In the data rows, 128 means zero.
Here are some numbered points:
np.array([131, 144, 148, 119, 107, 094, 145, 143, 136, 102, 146, 128, 169, 120, 129, 151, 097, 115,
          130, 089, 144, 111, 142, 114]) 0
np.array([140, 132, 148, 108, 116, 116, 132, 146, 145, 089, 110, 136, 140, 134, 125, 142, 119, 121,
          100, 079, 145, 113, 135, 136]) 1
np.array([127, 138, 124, 134, 125, 144, 128, 107, 146, 139, 124, 130, 136, 126, 134, 124, 143, 143,
          132, 111, 126, 129, 115, 159]) 2
np.array([138, 125, 163, 115, 123, 127, 143, 122, 124, 131, 115, 137, 127, 107, 115, 118, 113, 142,
          133, 132, 138, 113, 135, 130]) 3
np.array([113, 130, 142, 130, 130, 114, 123, 128, 096, 096, 129, 125, 133, 082, 115, 125, 094, 109,
          107, 123, 103, 148, 127, 099]) 4
np.array([191, 124, 136, 172, 072, 133, 141, 173, 111, 216, 080, 124, 084, 137, 136, 091, 132, 131,
          162, 139, 106, 103, 057, 157]) 5
np.array([135, 138, 124, 133, 135, 139, 119, 128, 139, 136, 135, 128, 122, 136, 134, 135, 162, 133,
          129, 121, 123, 130, 131, 133]) 6
np.array([108, 108, 120, 102, 153, 124, 124, 116, 112, 113, 134, 128, 125, 141, 119, 115, 119, 111,
          121, 140, 138, 144, 131, 120]) 7
np.array([181, 120, 158, 161, 136, 102, 097, 107, 132, 188, 120, 118, 109, 144, 103, 108, 159, 120,
          202, 187, 128, 149, 178, 126]) 8
np.array([128, 124, 109, 145, 127, 139, 132, 118, 147, 129, 132, 123, 116, 134, 133, 128, 143, 133,
          130, 125, 134, 134, 124, 133]) 9
np.array([102, 179, 123, 149, 148, 132, 074, 119, 129, 175, 177, 202, 133, 103, 120, 103, 184, 091,
          097, 110, 074, 187, 149, 201]) 10
np.array([113, 155, 146, 086, 125, 126, 101, 146, 111, 098, 088, 119, 113, 126, 097, 136, 092, 163,
          075, 129, 090, 096, 112, 122]) 11
np.array([150, 112, 165, 087, 116, 080, 164, 128, 091, 111, 100, 121, 173, 202, 071, 091, 045, 140,
          132, 158, 195, 164, 105, 091]) 12
np.array([134, 145, 133, 126, 109, 126, 145, 102, 135, 071, 131, 114, 144, 079, 141, 139, 115, 155,
          109, 116, 117, 119, 134, 104]) 13
np.array([114, 105, 149, 110, 134, 134, 140, 123, 133, 125, 119, 120, 122, 144, 135, 116, 122, 140,
          129, 136, 170, 110, 123, 130]) 14
np.array([153, 144, 110, 143, 121, 131, 182, 082, 161, 135, 136, 112, 166, 159, 146, 134, 151, 139,
          149, 119, 145, 147, 123, 113]) 15
np.array([116, 149, 143, 115, 123, 125, 138, 155, 135, 091, 138, 135, 160, 124, 125, 149, 117, 113,
          128, 082, 141, 111, 138, 121]) 16
np.array([144, 149, 102, 132, 132, 122, 133, 123, 118, 123, 127, 128, 143, 155, 139, 156, 140, 130,
          144, 098, 130, 140, 129, 108]) 17
np.array([153, 128, 139, 146, 109, 121, 143, 127, 140, 138, 135, 145, 118, 113, 121, 125, 132, 114,
          139, 126, 133, 123, 138, 166]) 18
np.array([126, 119, 110, 140, 138, 149, 114, 135, 127, 145, 148, 137, 136, 142, 130, 133, 141, 111,
          139, 125, 129, 154, 142, 114]) 19
np.array([111, 068, 118, 175, 153, 161, 093, 136, 114, 176, 173, 092, 121, 139, 150, 118, 092, 153,
          164, 198, 089, 177, 113, 092]) 20
np.array([106, 140, 126, 116, 142, 133, 126, 117, 132, 095, 127, 127, 117, 121, 115, 124, 133, 126,
          105, 111, 131, 133, 139, 128]) 21
np.array([117, 145, 100, 128, 123, 141, 122, 123, 151, 149, 129, 120, 139, 125, 134, 146, 128, 142,
          110, 126, 104, 117, 105, 146]) 22
np.array([149, 146, 098, 120, 115, 111, 141, 107, 137, 129, 118, 139, 126, 139, 112, 149, 149, 132,
          105, 072, 116, 123, 110, 116]) 23
np.array([158, 139, 121, 141, 116, 143, 141, 111, 148, 142, 129, 131, 132, 141, 144, 125, 162, 124,
          137, 120, 135, 143, 132, 143]) 24
np.array([135, 124, 126, 134, 121, 132, 125, 129, 126, 143, 123, 121, 126, 126, 134, 117, 132, 133,
          138, 135, 123, 123, 109, 134]) 25
np.array([131, 131, 167, 177, 129, 019, 127, 115, 089, 027, 122, 119, 105, 000, 088, 154, 035, 118,
          065, 108, 078, 110, 118, 038]) 26
np.array([130, 128, 142, 114, 132, 109, 139, 126, 119, 134, 124, 127, 131, 143, 105, 117, 097, 138,
          125, 138, 147, 137, 131, 121]) 27
np.array([140, 135, 120, 136, 117, 143, 119, 138, 147, 142, 121, 128, 104, 153, 126, 137, 136, 140,
          126, 122, 149, 121, 133, 131]) 28
np.array([152, 097, 152, 130, 124, 089, 131, 103, 058, 150, 124, 133, 123, 104, 095, 113, 088, 139,
          180, 144, 122, 164, 130, 078]) 29
np.array([142, 144, 118, 129, 128, 145, 121, 120, 132, 127, 137, 135, 124, 135, 141, 129, 160, 130,
          130, 115, 125, 137, 129, 133]) 30
np.array([126, 140, 110, 139, 125, 159, 115, 125, 140, 143, 141, 150, 127, 131, 152, 136, 186, 124,
          106, 124, 102, 131, 141, 137]) 31
np.array([166, 119, 065, 112, 116, 144, 109, 226, 154, 169, 147, 149, 111, 202, 141, 161, 216, 111,
          159, 120, 148, 105, 180, 131]) 32
Which point above is nearest to each new point by angle? Its number follows each.
np.array([128, 098, 148, 114, 137, 131, 146, 090, 110, 125, 103, 131, 119, 121, 138, 123, 137, 118,
          145, 142, 147, 144, 135, 109]) 29
np.array([152, 122, 121, 090, 112, 130, 080, 194, 117, 142, 116, 161, 074, 166, 143, 137, 148, 072,
          147, 141, 128, 106, 141, 148]) 32
np.array([120, 122, 124, 122, 129, 129, 128, 118, 116, 131, 121, 127, 116, 111, 122, 113, 135, 133,
          129, 137, 128, 125, 124, 122]) 29
np.array([129, 128, 136, 143, 129, 105, 118, 126, 124, 117, 138, 123, 124, 081, 122, 131, 106, 145,
          113, 115, 101, 123, 117, 100]) 26
np.array([127, 100, 137, 131, 132, 117, 128, 120, 129, 145, 140, 122, 134, 129, 135, 129, 133, 134,
          148, 159, 128, 145, 131, 123]) 20
np.array([112, 082, 171, 128, 175, 103, 143, 100, 099, 061, 071, 122, 077, 188, 131, 112, 208, 127,
          126, 146, 155, 203, 124, 060]) 7
np.array([160, 092, 166, 104, 113, 125, 160, 118, 147, 134, 128, 111, 192, 156, 150, 116, 155, 112,
          177, 164, 162, 085, 125, 155]) 14
np.array([156, 107, 112, 112, 128, 142, 128, 172, 141, 144, 148, 142, 120, 156, 148, 136, 174, 116,
          152, 130, 151, 132, 172, 139]) 32
np.array([116, 146, 108, 152, 123, 136, 109, 124, 107, 154, 141, 157, 127, 109, 123, 122, 145, 110,
          127, 133, 112, 146, 132, 144]) 10
np.array([129, 149, 135, 102, 124, 111, 129, 139, 127, 117, 110, 122, 122, 123, 114, 141, 093, 130,
          116, 126, 121, 098, 129, 147]) 11
np.array([073, 148, 168, 053, 127, 063, 131, 184, 121, 061, 017, 116, 131, 119, 062, 160, 000, 135,
          038, 118, 097, 047, 138, 134]) 11
np.array([133, 124, 140, 102, 136, 134, 152, 102, 147, 048, 130, 110, 161, 130, 159, 135, 136, 113,
          117, 116, 120, 134, 140, 115]) 13
np.array([180, 231, 034, 078, 133, 071, 119, 070, 113, 115, 070, 176, 126, 164, 107, 180, 168, 068,
          094, 000, 137, 178, 052, 170]) 23
np.array([115, 117, 111, 113, 137, 140, 130, 113, 133, 117, 138, 116, 127, 114, 145, 119, 135, 127,
          129, 141, 120, 115, 131, 121]) 7
np.array([110, 141, 110, 120, 115, 141, 116, 124, 122, 123, 111, 110, 099, 116, 109, 110, 096, 161,
          104, 149, 143, 104, 112, 114]) 11
np.array([139, 142, 115, 162, 106, 130, 149, 124, 123, 181, 118, 125, 130, 124, 108, 135, 103, 152,
          139, 116, 148, 137, 107, 133]) 5
np.array([128, 107, 115, 140, 143, 135, 117, 125, 118, 161, 149, 111, 122, 138, 130, 130, 103, 135,
          163, 161, 099, 142, 117, 105]) 20
np.array([094, 223, 149, 218, 102, 135, 086, 179, 118, 212, 110, 151, 144, 081, 100, 164, 092, 190,
          064, 034, 084, 097, 076, 152]) 22
np.array([123, 135, 103, 145, 136, 104, 113, 093, 125, 075, 161, 129, 095, 091, 140, 168, 111, 130,
          118, 125, 051, 146, 178, 119]) 26
np.array([108, 131, 112, 145, 143, 134, 107, 124, 131, 168, 140, 142, 113, 110, 121, 119, 172, 104,
          116, 125, 106, 154, 128, 151]) 10
np.array([140, 122, 140, 072, 142, 117, 130, 132, 118, 102, 087, 123, 116, 149, 128, 133, 124, 128,
          117, 127, 150, 101, 122, 115]) 14
np.array([138, 133, 107, 114, 130, 152, 113, 169, 119, 139, 128, 156, 111, 168, 144, 148, 167, 112,
          156, 137, 141, 119, 179, 130]) 32
np.array([127, 103, 169, 154, 151, 134, 125, 136, 122, 137, 130, 124, 146, 134, 136, 110, 117, 135,
          142, 165, 115, 159, 142, 107]) 20
np.array([120, 140, 164, 179, 141, 100, 111, 145, 152, 139, 150, 150, 121, 118, 110, 129, 128, 137,
          094, 124, 101, 147, 130, 173]) 10
np.array([130, 127, 120, 143, 128, 132, 122, 133, 114, 144, 138, 114, 128, 127, 126, 128, 124, 137,
          142, 143, 117, 136, 127, 118]) 20
